Each named turn below is shown by a few rows before and after it. Which turns, in which order, take the first row of each later pair to the second? The first pair is answered.
depip:
[ -2  13 -17  15  15  -1 -34  25  39 -23  -3 -54 -16  -2   5  34  -6 -31] => [-24 -28 -13   8   4   2 -37  -5  -2 -17  16 -10  33   3  -6  40  28 -54]
[ 26  31  45  24 -11  -1  18 -42  13  -9  -9   1 -20  -2  -4   1 -24  13] => [ 22  21  35  39  -8   3  -6 -60   7  -8  -7   4  -7  13 -11   4  -5   7]
[  0   4  29 -22   2 -10   6  32   5  -5  -4  -8  -2 -20  10  21 -14 -15] => [  5  11   8   5   9  -4 -30  19  17 -11  -8 -32  -9  -3   4  22  -1 -13]
[  6 -30  12 -13  12  -4 -16  18   3  -6 -11 -13  24 -15  17  28   9 -21] => [  9 -23  13 -16  12  -6 -10  27   8  -5 -14 -18  16 -16  22  26  -2 -15]
Davub:
[ 24   8  42  -8 -26  13 -29  21  14 -14  -5 -27  27  12  12  35 -17 -25] => [ 22  21  31   0 -25  12 -39  21  22 -12  -8 -36  13  12  15  26 -19 -21]
[ 21  -8  14  10  -2   7  16 -46  17  10  -1   8  14  14  -7   7 -12  30] => [-33  -9  20 -20   9 -18   9   5  12  13  -3  18  10 -29  16  17  -2 -28]
[ 11   9 -28   1 -27  23  46 -32  14  43   1  15  -5 -15  34 -35 -26  44] => [-17  -5  -8 -31 -25   8  56  -1  -2  43   5  33  11 -41  44 -21 -17   4]
Vizem:
[ 17   9   1  14  18   3 -19  -2  17  -7  -8 -28 -14  10   4  -7 -11  18] => [ 24  -3  20  -2  19   0  -5  14  14 -12  -8 -29  -4   2   4  11 -15   9]
[ 8 -2 10 -4  6  3  5 -5 -8  4 -1 11  0  4  2 -9 -5 -7] => [  4   3   1   4   8   4  -4  -9  -3   6  -1   7  -5   4   2 -15  -3  -4]
[ -6 -14   8 -30 -15 -11  38  10 -17  20  15  34   5 -15   4 -10 -21   0] => [-21  12 -34   7 -14  -6   2 -16  -6  29  13  22 -19  -4   6 -39 -11  10]
[-14  -9   6 -21   3 -11  16  25  20  14 -11  13  -3 -18   5  16   1 -11] => [-16  -2  -5 -14  -6  -4  26   4  16  26  -7  28 -11 -12   6  -6  -5  10]
Mudod:
[ 45 -17  25 -15  18  -1   5 -14  16 -18  15  -6  33  37 -31  38  -5 -10] => [ 15 -12   5 -27  -9  -1  44 -35  -8  15  29  47  19  23 -17  -9 -14  12]
[ 54   1  20  26   1  15  -6   1  35  -2  10 -24  10  41  -7  -1 -12  20] => [ 10   4  -7  20 -24  13  16 -19  11  28  24  32   0  27   8 -47  -9  29]
[  6 -23  -6  22  15 -18 -27   1  15   5 -14 -17   6   6  -4  21   0  -8] => [ 21 -19   4   6  -2 -14  22  -3  15  15 -13  -2  -5   4  -2   7 -30  27]
[ -9 -51   5  -7   6 -48 -16   5 -19  -6  26 -10  20 -46   7  29  60 -20] => [ 41 -47  35 -21   3 -40  32  18  -4 -14  20 -23  10 -42   0  37  22  18]

Between the rows of a pair lie 2 to 3 turns.
[-19 -11 -12  19  11 -11 -46  -6  -6  -3 -12  -7  23   6 -17  21  31 -22] => [-21  -1 -13  -3 -21  -8  27 -23 -21  25  -4  43   0  -4  -8 -22  -2  25] -> Mudod Mudod
[ 25   6   4  -7 -12   4  19 -41  30  -3  -2 -28  10  24   4  53 -13  19] => [ 16   1  -8   3 -16   5   8 -59  20   2   3 -18  18  31   2  47  -2  17] -> depip Vizem
[ 38  11   1  16 -12  14   6  -7  13  -9   5  -3 -22  23  -9  -5 -19  36] => [ -2  -8 -11  22   4   1 -51  -1   0 -16  11  -4   4  15 -11  14  26 -25] -> Mudod depip Mudod
[-20  34 -34   7   0  -4   5  -2   6  17  -5   8 -41   0  17 -42 -16  25] => [-41 -13 -25   3   9  -9 -32 -13 -24   6   9  25  17   2   3  -4  38 -29] -> Mudod depip
[ 31   1   9  16   8  17   4   5   9 -17  -9 -17  14   6 -15  20  -2  28] => [-11 -12 -12  22   6  12 -20 -12 -16  -6   4  12  31   2 -13   8  31   1] -> Mudod Mudod Davub
[-26  49 -56  41  14  -7 -62   5  25  10 -16 -38 -62  -8  20 -39   4   4] => [-15 -12   8   6  41 -20 -75  44   6 -24 -12 -44  13 -18   6  45  36 -63] -> Vizem depip
[  9  24 -18  11   1 -12 -11   5  18  -1 -11 -30 -34  -5  17 -27 -19  31] => [ 46  -6  20  -4  -3  -2  18   0   8 -11  -5 -27   2   5  -1   3 -23  42] -> Vizem depip Mudod
[ 29   9  -6  54 -12  -4  46   4 -12 -28   7 -24  26  34 -33  -6   8  15] => [-35  21 -13  24 -19 -27  62  37 -23  -7   7   9   6 -13  -3 -30   4 -16] -> Mudod depip Davub
[ 17  17 -19  14  -5  12  14 -17  14  -4 -12  -6 -19  16   4  -5 -18  32] => [  1 -10  -5  -5 -16   8  33 -29 -17   3   3  31  10  11   0  -2  -2  19] -> depip depip
